One turning vector, and how many ticks it has turned
The counts run from 0 to 506.
[121 144 169  77 142 168 114 148  92 170 139 120 109  75 154 108 117 104
 122  83 146 133 102 136 100 102 114 131 106 130 127 131  75 152 141 151
 119 116 107 139 176 159 115  82 115 111 148 157 136 116 122 147 114 158
 119 109 135 126 138 133 158  78 139 120  88  91 191 112 112 134 112 105
 136 163 107 142 141 188 122  92] -> 197
[155 122 151 112  73 113  94 111 131 160 166 115 120 136 150 123 113 154
 159 130 128 176 118 163 150 147 114 116 166  93 101 148 133  79 134 165
 151 106 147 105  88 102 143 106 174 152 121 116 111 158 118 103 120 148
 128 145 144 101 105 126 133 147 114 109 126  90 137 158 110 126  84 133
 103  98 115 146 172  95  56 141] -> 343
[148 148 105 137 160  92  92 150 122  86 141 123 136 173 111 134 110 104
 123  98 145  95 189 151 118 120 142 118 153 105 120 162 123 169  99 115
 129 199 151 142 128  82 176 116 118 151 169 153 106  91 128 129 140 108
 138 148 115 140 124 125 136  72 102 140 112 145 109 120 141 141  95 126
 129 180 136 101  95 159 163  78] -> 504
[111 125 161 128 141 121 132 137 152 115  92  90  68 144 123  96 147 107
 140 169 135 139 111  97 134 137 138 189 110 122 104 168 155 147 102 110
 138 126 164 118 162 161 150 130  96  95 109 139 137 106 133 123 107 168
 126  88 112 105 135 136 124 170 151 132  96 144 123 146 106 116 137 110
 149 119 120 126 161 175  97 167] -> 458
[101 122 111 163 112  87 130 141 140 127 133 169 133 177 123 148 120 147
 103 136 114 124 113 152 132 141 161 166 152  83 144 119 156 115 112 117
 136 154 158  88 152 120 172 131 107 169 148 123 105 110 100 110 132 139
 139 112 122  85  80 112 102 117  69 135 145 126 119  78 157 146 138 142
  78 138 126 101 163 139 126 114] -> 501
[209 109 156 121 114 137 114 127 121  86  87 115 147 144  91 142 110 135
 171  95 166 161 161 144 111 142 114  86 149 104 121  97 153 100 138 103
 137 122  98 110 118 123  98 138 148 159 114 125  76 175 127 120 170  85
 123 172  96 140 111  97 160 140 126 125 142 145 118 145  96 119 115 143
 137  94 160 154 104  83 161 119] -> 35
[ 74 164 139 144 137 118 175 128 131 100 116 140 124  70 118 102 146 135
 103 194  91 128  89 151 140 155 148 164 118 154 130 152 177 108  95 119
 141 142 174  83 105  97 118 128 139 107 136 167 130 111  83 115 160 102
 142 126 128 133 129 144 134 109 120 175 130 111 104 158 122 199 172 147
 150 116 129 103 116 117 136 140] -> 25
[134  92  90 117 121 140 145 121 132 146 147 154 109  95 149 156 117 171
 104 137  71 138 129 139 148 135 120 131 128 122 103 114 150  82 197  76
 101 157 103  92 129 138 142 124 118 120 129  95 110 164 165 146 125 139
 139 150 131 109 100 140  91 136 117 119 140 137 144 138 121 156 167 159
 147  87 124  75 145  94 120 162] -> 414
[144 153 109 119 116  97 150 126 111 133 130 120  60  97 102 108 176 153
 148 121 143 143 111 135  90 176 127 113 133 141 104 194 126 127 165 139
 114 152 147 116 104 105 108 145 134  92 153 134 119 125 163 114 124 140
 138 155 103 130 133 142 114 162 172 143 114  94 106 200 121 158 114 132
 137 127 151 127  98 118 100  87] -> 277
[ 95 141 168  99 147 129 114 109 129 127 104 118 139 100  96 149 121 104
 118 170 115 117 138 174 142 113  94 156 119 147 125 142 131 111 148 145
  99 121 130 135 112  85 103 148 138 100 137 167 134  74 104 119 134 106
 118 146 133 173 148 168 138 107 166 134 103  57 150 123 159 122  70  66
 194 165 136 144 123 152 114 116] -> 43
[137 174 129 163 140 155  95 152 148 118 104 170 164 113 143 171 105 107
  70 143 135 121 114  84 150 119 112 111 103 142 174 129 110 122 109 144
 134 131 131 104 134 132 116 136 126 142 108 145 125 155  67 105 176  81
  94 117 161 141 130 123 177 124  76 144  80 140 125 108 158 112 130  84
  94 134 120 147 106 156 170 120] -> 111
[124 113 133 136 131 146  69 114 168 114 106 113 184 137 142 141  97 135
 158 129 109 105 135 135 162 112  85 104 121 155 131  69 160  90 116 114
 141  89 106 111 109 181  89 149  94 143 118  90 102 177 125 111 116 103
  89 131 167 166 109 104 132 173 120 101 113 170 157  75 126 108 139 128
  83 104 140 142 152 122 143 142] -> 426
[174 137 154  96  93 161 102 132 127 145  80 133 121 100 147 143 104 127
 118 167 127 145 128 157 120 127 117 126 127 120 113  84 153  90 174 123
 107 119  79  92 148 135 106 153 101 104 109 138  69 141  96  90 143  93
 109 143 119 129 124 127 156 138 109 122  91 100 176 117 112 116 125  80
 109 106 121 139 178 123 138  76] -> 373
[ 72 116  86 176 156 118 150 125 128  84 135 138 138 111 130 140 149 101
 145 100 121 129 127  97 159 145 109 127 121 152 159 165 182 171  75 130
 109 109 182 135 131 148 118 125 134 156 134 139 157 176  95 154 139  78
 117 163 158 128 107 125 146 123 133 144  84 184  95 133 133 145 145 128
 127 102 141 115  92 111 132 171] -> 421
[217 151 152 130 137 130 112 154 137 104  91 125 129 140 156 103 120  94
 153 167 168 159 140 101 112 136 114 115 106 141 109 125 110 159 102 140
 158 142 132 127 138  89 143 142 153 138  61 145 122 155 117 129 150 127
 123 140 118 125 144 126 145 133 112 110 123 150  76 186  98  96 169 123
 118  96 124 134  91 130 174 113] -> 387
[158 122 113 127 129 138  52 107 120  65 146 112 154 122 171  90 114 108
 168 165 146 122 173 131 121 114 133  99 112 156 148  76  73 121 121 143
 153 125 136 137  72 118 133 100 138 111 128 115 137 164 183 157 142 138
 121 129 163 144 156 152 125 121 175 114 149 138 136 122 127 103 116 176
 114 172 120 139 132 104 134 120] -> 270
[142  89 128 118 132 161 147 126 117 124 140 102 137 142  70 166 110 108
 137 103 154 181 168 137 126 131 134 114 158 160 117 121  90 142 113  89
 107 146 117 157  87 122 110 139 149 119 151  99 146  94 149 127 186 107
 156 119  70 112 146 114 105 140 151 102 161 111 114 148 159  87  95 148
 175 116 150 155 128 142 113 146] -> 312
[226 133 156 109 125 104  71 143 131 136 138 102 139 164 100  73 132 125
 151 124 141 101 150 149 114 127 119  84 147 122 100 121 106 134 165 102
 173 150 113 126 108  70 137 125 131 136  92 123  90 123 147 131 121 157
 147 131 133 156 147 112 112 154 146 112 166 141 112 152 113 108 111 169
 142 117 126 113  92 153 134 123] -> 329
[115 163 103 135 173 115 133 133  99 129 117 141 160 121  75 160 134 147
 119  91 110  78 130 159 100 113 121 117 112 167 138 143 136 146 163  87
 136 156 109 120  99  97 124 167 111 128 173 140 128  88 153 129 128 101
 123 107 120 168 150 129 103 132 157 153 154 103 117 116 162 172 144 157
 153 141 140 104  80 139 162  89] -> 294
[171 137 118 130 142 144 148 141 112 106 115 104 104 117  91  87 172  94
 116  94 162 152 105  97 107 169 162 150 104 144 124 123 124 169 138 129
 139 132 140 109 112 152 121 111 109  80  98 157 132 125 128 151 160 127
 144 135  99  93 158 145 146 117 179 175 101 148 117 185 112 155 149 151
 163 121 132 150 137 124 138 133] -> 334
[114  97 176 135 135 126 177 119 166 135 119 101  89 161 106 110 166 123
 144 136 132 141 117  74 107 130 152 154  66  98 137 117 159 129 150 112
 112  77 109 124 176 158 104 148  96 112  65 104 122 144 141 152 135 165
 105  95 120 121 102 142 133 174 141 103 144 143 139 155 132  94 147 123
 149 101 120 129 124 143 146 165] -> 456
[124 165 156 123 144 120 146 127 118 117 148 105  89  86 131  74 139 108
 145 125 139 141 135 125 116 139 138 153  75 131 136 186 118 149 110 147
 150 115 158 130 142 111 134 102 137  98 138 185 143 146 129 167 119 130
  88 158 130 122 135 131 142  75 161 157  88  98 130 165 103 177 154 121
 165 121 103 103  82 128 133  86] -> 475
[161  77 172 109 134 159 140 128 101 149 102 133 129 128  93 185  86 134
 170  93 173 174 140 142  81  82  94 110 142 126  94 107 115 137 178 116
 106  98  82 115 146 131 106 167 127 117 128 102 107 124 131 145 147 142
 129  99  92  97 116 137 116 125 150 104 172  95 136 148 139  99  92 126
 134 116 135 178 154 120 141 119] -> 314
[145 133 104 145 110 113 111 154  95 148 144 140 128 163 127 129 158 119
 114  59 157 167  82  99 137 154 132 153 145  92 120 191 125 163 117 155
 122 137 150 116 109 160 157  98 115 153 115 138 151 121  95 118 154 118
 149 147 147  54 125 123 165 148 137 164 111 159 119 150 143 136 110 134
 134  99 118 160 145 119  94 156] -> 69
[153 113 134 112 106 160 121  95 129 122  99  80 150 171 128 126  87 108
 129 137 160 130 169 155 150 128 142 144 150 169 103  74 169 131  84  70
 134 113  91 163 119 151 116 162 104 113 132 121 155 103 127 108 149  88
 159 120  82 131 159 108 138 145 149  89 110 155 123 121 123 112 154 107
 162  83 143 126 176 133 153 138] -> 370
[ 80  98 181 103 132 140 141  95 147 128  94 101 116 120 122 105 100 142
 171 150 134 118 142 157 110 120 107 154 116 165 112 131 187 129 124  95
 135  59  91 110 181 152 116 169 101 119 133 141 114 120 151  74 102 154
  96 125 108 131 102 119 128 160 147  88 119  95 164 127 103 119 145 105
 134  90 130 116 157 134 125 111] -> 161
[114 109 152 126 140 116 124 102 107 128 138 111 111 108 155 129 119 137
 152  87 110 153 116 132 145  94 153 125 116 133 138  54 127 104 107 133
 119  92 109 156 126 216 107 116 112 102 129 101 136 158 170 162  98 131
 122 146 120 114 137 101  93 161 157 129 113 147 166 113 130 129 163 150
 125 104 142 159 176 103 143 145] -> 215
[128 122 106 148 115 168 106 100 110 105 127 124 196 170  99 147 103  90
 130  64 165 114 160 126 136 124 142 109 129 127 156  82 156 162  97 107
 123  80 103 150 103 171 100 151 102 148 117 100 132 122 114 125 175  65
 119 119 132 125 127 115 159 148 126 111 126 161 142 101 151  94 127 128
 124  95 161 176 133  98 170 134] -> 368
[125 145 171 114 116 141 107 135 126 133 137 134 174 114 162 105 118 163
 163 149 115 111 132 148 158 102 114  87 131 131 147 126 160  63  88 152
 127  87 120 108 112 134  74 128 144 149 141 100 107 196  94 113 125 130
 108 110 179 182 105 136 151 145 114 130 135 125 130 115 120 119 102 141
  66 137 121 144 123  95 130 140] -> 286
[ 97 115  90 121 138 128 148 119 102 128 148 132 123 117 110 145 152 135
 121  16 121 138  97 126 118 129 107 105 144 166 133 142 123 155 129 107
 117 134 112 179 134 179  90 150 123 151 181 118 152 147 136 122 127 106
 127 183 127 145 132  58 110 159 138 135 105 141 168 112 157 150 153 159
 121  94 145 127  91 143  99 112] -> 156
[185 144 170 120 158 154 141 128 154 111 109 108  95 147 105 131 118 133
 121 124 128 110 150 127  79  99 123 103  81  92 132 115 127 104 150  79
 118 125  71 133 181 106 111 157 134 130 107 124  78 165 136 133 164 119
 116 130  88 159 110 105 152 120 100 123 128 119 133 145 110 119 160 121
 149 108 136 127  61 139 194 106] -> 176
[127  78 143 157 105 113 164 138 109  91 126 138  95 186 147 142 125 138
 147 122 156 149 124 111 116 127 162 127 148  67 126 100 161 131  78 146
  85 102 122 136 146 146 133 159 158 159  97  79 127 169 106 112 150 128
 157 131 100 116 104 130 142 145  84 130 159 193 102 159 147  79 119 135
 112 109 152 151 125  85 145 165] -> 245
[163 133 146 104 120 132 176 157 105 158 132 114  57  88 148 115 157 165
  94  71 104 129 101 111 107 118 149 150 113 117 110 151 138 108 158  84
 123 151 101 112 187 172 141  82 117 120 112 133  95 161 125 145 118 153
 135 113  96  99 107  84 135 112 107 158 108 142 132 136 102 167 158 168
 136  96 102  97 127 149 130 133] -> 472
[180 169 115 170 107  95 117 114 167 105 147 111 123 155 104 135 179 151
 120 100 105 133 117 125 151 155 153  94 106  80 148 127 140  66 117 114
 127 156 124 129 111 154 116 141 115 149 120  90  81 159 152 103 138 127
 125 153 130 165  92  96 111 200  91 148 116 139 135 131 131 130 135 146
  95 118 146 135 102 103 132 119] -> 485
[133 162 145 154 124 137 143 126 164 127 132 110 152 134 149 106 140 162
 133 186  99 137 120 153 172 134 165  91 127 175 138 121 153  68  69 116
 174 138 146 102  71 119  92 142 153 126 149 109 124 142 114 103 158 126
 142 106 120 163 129  95 107 168 103 139 146 121  81 122 136 151 144 154
  84 111 145 119 136 108 122 147] -> 288
[126  91 126 108 114 144 141 127 109 163 158 159 118 109 138 141 118 116
 143 116 140 167 121 135 104 118 127  87 134 116 112  67  59 129 163 167
  96 108 103 139 131 108  89 148 152 136 146 121 107 137 111 139 143 147
 154 112 132 156 140 138 103 124 119  86 169  66 187 130 164  87  98 124
  98 161 125 136 131 132 122 112] -> 256
[175 115 163 134 108 124 109 149 174 132 131 125  97 181 107 103 141 124
 172  96 174 166 122 103  94 154 129 102 129 110 102 128  88 148 111 135
 165 135 136 128 154 104 113 140 129 141 117 108  76 109 142 106 125 179
 129 124 100 140 118  70 118 188 107  94 152 107 122 133 133  61 131 136
  86 129 126 154 116 155 114  99] -> 190
[106 105 105 151 136 155 119 114 169 114 158 120 156 165  93 178  93 118
 113 100 121 109 183 127 134 106 129 110 130 162 149 110 116 136  86  67
 133 148 136 146 107 104 152 133 107 152 166  91 143 114 154 147 192 118
 127 105 125 115 125  85 106 107 105 107 149 117 108  84 170 107 130 163
 142 144 148 111 105 146 144 160] -> 171
[134 159 155 106 118  85 126 106 142 140 134 110  94 107 144  93 157 160
 165 168  87 127 118 171 130 144 129 123 129 103 106 116 161  82 132 154
 127 129 138 141 122 119 127 155 117 104 141 137 104 113 151 112  72 165
 116 159 119 173 107 128  89 177 150 113 103  72 166 136 107 150 138  88
 116 135 133 114 146 131  99  63] -> 219
